128 stands for zero in the data rows.
Here is a table of points, one per row:
[105 133 152 122 129 131 135 158 127 125  89 105  93 160 129 102 237  79
 148 125 144  98  89  46 185 126 127 114 119 138 133 129 144 197 105 144
 167 107 127 156 168  70 107 151 114 137 125 135 160 159 126]
[133 117 168 112  94 187 137 139 153 119 127  89 149 110 132 130 121 126
 157 133 112 117 135 114 171 108 138 165 154 102  84  62 110 168 102  93
 144 138  41 103  69 137 118  95 131  99 125 110 112  49 135]
[155 125  70 149 154  22 134 123 121 168 134 109 175 150 141 126  80  89
 124 115 141  76 121 114 102  96 134 151 117 109 100 142 159 118 123 147
 155 181  62 102 109  95  72 144 146 149  96 121 138 149  80]
[106 163 115 120 132  72 140  79 183 115 136 126 124 126 140 125 156 124
 153 162 130 133 130 153 146 110  63 124 172  56 165 174  74 143 121 150
  62 146  96 177 158 166 152 170 193 116 121 121 118 110 143]
[138 107 161  66  98 138  91 113 123  72 185 147 124 131 147 119 111  86
 108 126 144 127  50 196 149 215  82 112 135 122  80 151 134  99  82  96
 143 127 110 147 124 112 130 115  95 170 130 152 113 150 105]
[146 141  89 146  98 145 128 136  26 102 174 144  77 118 105 139 106 174
 126  77 114 153 126  60 136 114 119  96  84  98  95 140 133 160 164  88
 131 163  85 210 121 168 127 143 148 138 156 130 143 147 142]
[ 86 109 141 126 140 132  86 174 154 143 126 180 127  94 112 184 109 143
 184 123 194 146 115 105 125 177 129 131 141 158 124 131  87 108 107 127
  80 185 145 125  54 107 137 112 158 142 121 121 225 139 164]
[161 164 170 138 168 165 105  91 149 154 149 162 128 115 109 123 129 131
  57 146 170 160  38  91 108 119 157 137  85 147 138 139  99  96 127 128
 135  90  86  80 163 116 142 101 191 109 170 118 132 122 116]
[130 105 155 149 177 141 141 184 160  57 160 134  64 159 130 112  90 109
 133 108 104  98 142 137  84  77 160 176 113 112 114 205 118 160 119 188
 119  88 133 110 126 153  83  96  98 172 115 109 154 103 171]
[110 170 147  95 176 115  16  98 124 127 122 101 123  91 150 109 122 117
 161 122 110 134 122 108 148  59 126 140 125  68 128 111 164 100 155  97
  58  98 186 119 100 111  67 124 104 136 113 139  93 127 118]
[130 154 120 137 122 132 139 127 132 154 175 168 130 182 100  53 166 136
 154 134 166 153 187 154 106  86 195 147 144  98 120  77 144 105  84  82
 148 131 145 134 131 174 141 153 106 175 167 127 170 160 106]
[129 107 186 153 137 165 155  57 125 139 160 119 109 214 134 188  94 142
 134  89 103 107 101 117 151 118 139  91 199 133 180 125 174 101 112 117
 116 167 136 117 142 107 114 118 129 101 158  94 127 148 126]
[144 114 121 142  69 147 100 163  57 119 128 147 143 136 137 143 149 153
 151 160 128 127  75 115  78  70 131 102 157 125 104 131 102  79  93 136
 149 122 170 124 156 120 167 182 136 111  34 138 111  65 128]
[ 96 162 116 174  67 151 147  39 157  98 104 148 102  92 178 141  97 121
 100 166 153 117  98 115 145 158 190 154 124 150 124  93 170 177 135 169
 150 147 166 151 110 123 111 161 137 151 119 180 108 140 186]
[106 130 171  99 120 104 146 193 189 132 167 100  96 104  98 163 148 103
  82 170  90 147 147  72  49 131 115 120 148 137 147  94 182 125 164 122
 175 140 148 150 132 149 123 101 186 180 147 133  97 129  95]
[156  97 114 114 122 120 143 106 178  65 114 121 226 113 106 128 105 112
 181 121  64 161 119  75 114 110 118  93 104 204 133 140 122  94 137 101
 161 105 131 141 164 147  95 176 113 133 183 162 178 124 173]
[ 99 131 138 116  84  83 149 133 114 155 163 170 130  67 176 157 141 163
 147 127 126  31  99 118 163 112 103 119  61 155 168 109 124 109 105 135
 141 112 151 102 131 183 156 124  82 140 170  62 116 118 104]
[ 93 108 128  97 124 181 170 129  71 167 187 156 206 141 139 111 137 117
 160 128 142 132 124  94 114 193 161 206 140 151 184 154 128 155 194 136
  97 121 116 125 148 122 101 123 129 128  98 133 110  96 116]
[114 128 134  75 136 131  91  73  98 235 122 117 115 136  94 178 156  88
  63 112 110 110 181 182 125 110 102 130 117 128 114 143 148 112 121 166
 159 117 132 151 130 152 130 136 108 138 123 168 197  54 174]
[ 96 108 139  99 111 128  85 128 126 131  50 131 131 141 118 122  99 132
 155  78 111 144 119 125  98 140 164  94 124 156 167  83  97 164 115 176
 102 168  86 143 227 154 146  48 127 162 132 142 101 150  95]
[ 94  14 139 119 168 107 161 128 140 140 110 147  97 110 167 142 108 180
 117 127 183  93 128 127 128 145 169  99 139 111  75  99 108 117 157 100
 126  76 141 187 171  89 115 139 147  82 165 166 111 110 113]
[190 129 145 127 155 134 128 107 144 117 139  66 113 100 147 138 124 153
 128 151 101 111 157 138 103 125 138 162 118 140 124 111  91 154 197 130
  66 149  89 103 133  60 236 188  73 181 134 123 150 152 101]
[181 137 146 148 127 139 126 117 118 130 114  69 119 104 122  54 142 142
 180 174 157 117 136 204  59 147  94 110 109 185 146 132 187 134 125 130
 102 145 137 191 120 131 108 108 161  71 135  71 161 104 105]
[122 117 100 169 154 114 159 154 129 130 142  88  82 107 116 109 106  37
  86 111 121 160 118 164 155 118 164  90  86 111 229 105  66 122 118  92
 126 176 147 128  89  92 115 147  88 111 113 146 111  90 122]
[113 151 154 152 139 111 102 130 106 134 110 107 147 173 139 131 103 110
 184 150  61 163 135 151 121 175 134 161  92  66  91 133  74 151 141 183
 185 124 174 116  93 104 152 142 129  67 193 135 119 149  89]
[115 122  48 112  95 177 168 123 138 129 110  69 108 131 123 120 164 127
 170 135 158 121 142 166 132 118 129  76 103  92  72 142 118  88 178 145
 127 170 156  33 149 132 111 111 164 150 144 121 114 155 156]
[174 172 136 115 135  95 146 151 102 122  91 162 145 106 110 176 149 139
 125 139 154 110 128 200  76 111 105 129 149  89 163 150 139 211 152  40
 170 122 133  76 159 136 107 103 106  86 116 150 148 170 166]
[143  92 118 151  58  95 136  90 134 125  81 174 122 133 125 111 173  89
 110  70 102 139 184 137 104 137 136 137 118 139 114 194 130 143 123  84
  82 100 168 101  83  94 160 126 170 117 135 110 100 107  84]
[197 209 120  90 144 142 177 143 164 144 134 192 119  85 125 126  76 134
 152  68  99 155 145 154 184 134 116 105 146 130  92 100 145 155 131 183
 117 111 152 127 132  89 126 141 136 113  84 127 121 104  76]
[105 135 132 163 182 125 142 121 118 121 153 151 162 148 159 105 219 149
  90  98 101 133 120 180 139  86  96 117 138 201  77  84  58 123 158 145
 131 138 126 149  81 149  97 104 132 129  92 132  92 177 156]
[151 143 128  72  85  99 106 160 207 143 155  83 120 205 107 100 106 232
  77 101 133 119 135  87 126 174 128 130  77 140 146 129 124 120 134 124
 122 132 140 128 115 137 114 135 103  79  97 133 111 129 173]
[180 123  87 120 148 111  82 121 107 102 115 155 122 152 133 142 132 112
 117 221 124 112 169 114 195 159 192  69 172 161 135 153 129 120 159 123
 138  97 112 115 107 209 150  77 118 115  94 119 137 130 104]
[ 97 114  83 167 134 116  93 134 119 137 156  92 125  76  94 131 124 215
 106 153 108 162 144 140 187 123 126 186 181 170 132 185 124 146  65 113
 161 143 150 105 164  94 107  87 123 137 128 135 120 110  95]
[121 116 127 189 110 119 133 153 104 170 138  84 145 113 206  64  86 105
  90 106 129 177 149  96 126 150  68 117 165 102 117 104 153 129 115 127
 127  79 131  96 137 150 165  94 121 131  98 137 185 152 187]
[102 134  98 103 133 134 167 179 103 105  62 124 168 157 124 156 135 158
  55 135 157 153  57 151 133  87 118 126 150 117 151 142 190 130 106 175
  67  87 124 132  65 141 142 128  99 143 204 163 130 111  92]
[155 113 133 205 104 164  91 202 137 134 135 138 141 163 102 175 114 101
 164 139 162 124 185 170 171 138  84 166  87 136 150  99 157  97 123 131
 113  89 100 133 158 138 123 167 150 136 115 155  57 166 148]
[121 134 106 158 205 118 172  90 126 130  73 156 116 109  66 123 153 122
 145 150 105 141 123  97  89 207 101 133 120 102  86 123 151 100  83 106
 103 152 122 112 132 161 159 150  72 116 107  69  71 131 164]
[ 72 137 129  73 131 175 138 120 100  72  74 136 141 111 124 106  98 116
  93 112 154 105 192  99 138  99 112 149 147 124 163 147 105  50 136 136
 207 120 111 166 113  97 157 143 141 113 106  71 125 177 131]
These points spread out most along one direction. How far along it is each point below, from 0 to 99? The average is 50, and the first point in the table lies past the average. One standard deviation of the points above along it is 16.
[113 151 154 152 139 111 102 130 106 134 110 107 147 173 139 131 103 110
 184 150  61 163 135 151 121 175 134 161  92  66  91 133  74 151 141 183
 185 124 174 116  93 104 152 142 129  67 193 135 119 149  89] 29
[105 133 152 122 129 131 135 158 127 125  89 105  93 160 129 102 237  79
 148 125 144  98  89  46 185 126 127 114 119 138 133 129 144 197 105 144
 167 107 127 156 168  70 107 151 114 137 125 135 160 159 126] 68
[156  97 114 114 122 120 143 106 178  65 114 121 226 113 106 128 105 112
 181 121  64 161 119  75 114 110 118  93 104 204 133 140 122  94 137 101
 161 105 131 141 164 147  95 176 113 133 183 162 178 124 173] 68
[106 163 115 120 132  72 140  79 183 115 136 126 124 126 140 125 156 124
 153 162 130 133 130 153 146 110  63 124 172  56 165 174  74 143 121 150
  62 146  96 177 158 166 152 170 193 116 121 121 118 110 143] 29
[ 99 131 138 116  84  83 149 133 114 155 163 170 130  67 176 157 141 163
 147 127 126  31  99 118 163 112 103 119  61 155 168 109 124 109 105 135
 141 112 151 102 131 183 156 124  82 140 170  62 116 118 104] 65
[121 134 106 158 205 118 172  90 126 130  73 156 116 109  66 123 153 122
 145 150 105 141 123  97  89 207 101 133 120 102  86 123 151 100  83 106
 103 152 122 112 132 161 159 150  72 116 107  69  71 131 164] 32
[144 114 121 142  69 147 100 163  57 119 128 147 143 136 137 143 149 153
 151 160 128 127  75 115  78  70 131 102 157 125 104 131 102  79  93 136
 149 122 170 124 156 120 167 182 136 111  34 138 111  65 128] 51
[197 209 120  90 144 142 177 143 164 144 134 192 119  85 125 126  76 134
 152  68  99 155 145 154 184 134 116 105 146 130  92 100 145 155 131 183
 117 111 152 127 132  89 126 141 136 113  84 127 121 104  76] 35
[174 172 136 115 135  95 146 151 102 122  91 162 145 106 110 176 149 139
 125 139 154 110 128 200  76 111 105 129 149  89 163 150 139 211 152  40
 170 122 133  76 159 136 107 103 106  86 116 150 148 170 166] 29
[138 107 161  66  98 138  91 113 123  72 185 147 124 131 147 119 111  86
 108 126 144 127  50 196 149 215  82 112 135 122  80 151 134  99  82  96
 143 127 110 147 124 112 130 115  95 170 130 152 113 150 105] 63
